In the rows, 128 means zero.
Turns in one plane each, and the order they were made in; the first pair answered
turn L:
[129 150 126 134 135 121 150 154 120] |-> [140 160 141 118 134 123 151 142 122]
[112 133 117 155 142 115 181 157 156] |-> [142 139 147 120 133 124 188 153 158]
[ 91 134  88 185 148 110 172 159 151] |-> [151 125 137 127 125 135 204 193 155]
turn B:
[132 114 137 103 120 132 118 125 165] |-> [131 136 138  98 132 127 126 122 169]
[159 125 134  92 116 141 128 161  83] |-> [146  73 125 101  92 142 118 135 109]
[127  42 120 106  75 132 156 159 122] |-> [112  64 125 122  88  95 179 103 177]
turn R:
[123 143 133 145 128  97 116  89 151] |-> [120 163 129 152 142  95 115 107 133]
[126 140 146 131 126 133 161 146 129] |-> [119 103 140 134 111 143 113 111 128]
[134  99 135 111 109 141  96 109 121] |-> [141 156 138 116 145 131 134 159  99]
turn E:
[ 95 135  83 182 149 122 128 160 137] |-> [124  81 111 138 103 148  75 101 142]
[128 146 123 125 132 117 164 153 128] |-> [118 104 108 136 111 135 126 155 113]
[149  99 140 116 101 145 120 119 127] |-> [152 147 152 118 124 127 161 129 142]
turn Y:
[106 137 114 140 140 112 142 162 120] |-> [111 145 111 136 139 127 106 150  99]
[138 105 137 107 128 126  81 110 119] |-> [139  77 141 104 122 119 118 122 152]
[102 119 105 145 131 134 113 142  99] |-> [107 106 110 137 117 143 103 128 102]

Between the rows of a pair lie 2 to 4 turns.
[189 153 168  94 127 152  83  99 107] |-> [ 95  91  99 185 133 113  95  83 164] | B then Y then L then L
[148 169 158 119 136 159 138 164  69] |-> [122 169 134 143 138 156 104 138  55] | L then E
[ 97 186 117 153 165 105 107  94 118] |-> [ 98 150 117 150 146 108  85  66 137] | R then R
[100 111 109 137 123 123 196 153 154] |-> [102 111  97 139 123 136 178 182 120] | B then L then E
[ 89  87 121 153 125  95 181 108 200] |-> [ 66  95  75 188 138 121  99 153 104] | B then E then Y
[130 137 108 157 121 139 136 184  93] |-> [120 108 101 158 109 147  97 154  91] | R then R
[133 199 144 119 112 159 112 130 124] |-> [135 112 144 113  73 175 128 155 146] | B then E then B then Y
[112 139 130 149 117  87 160  91 193] |-> [145 191 143 122 137 108 173 171 129] | R then B then R then B
[151 182 134 119 143 114 156 132 140] |-> [106 108  84 162 129 126 115 156 122] | E then B
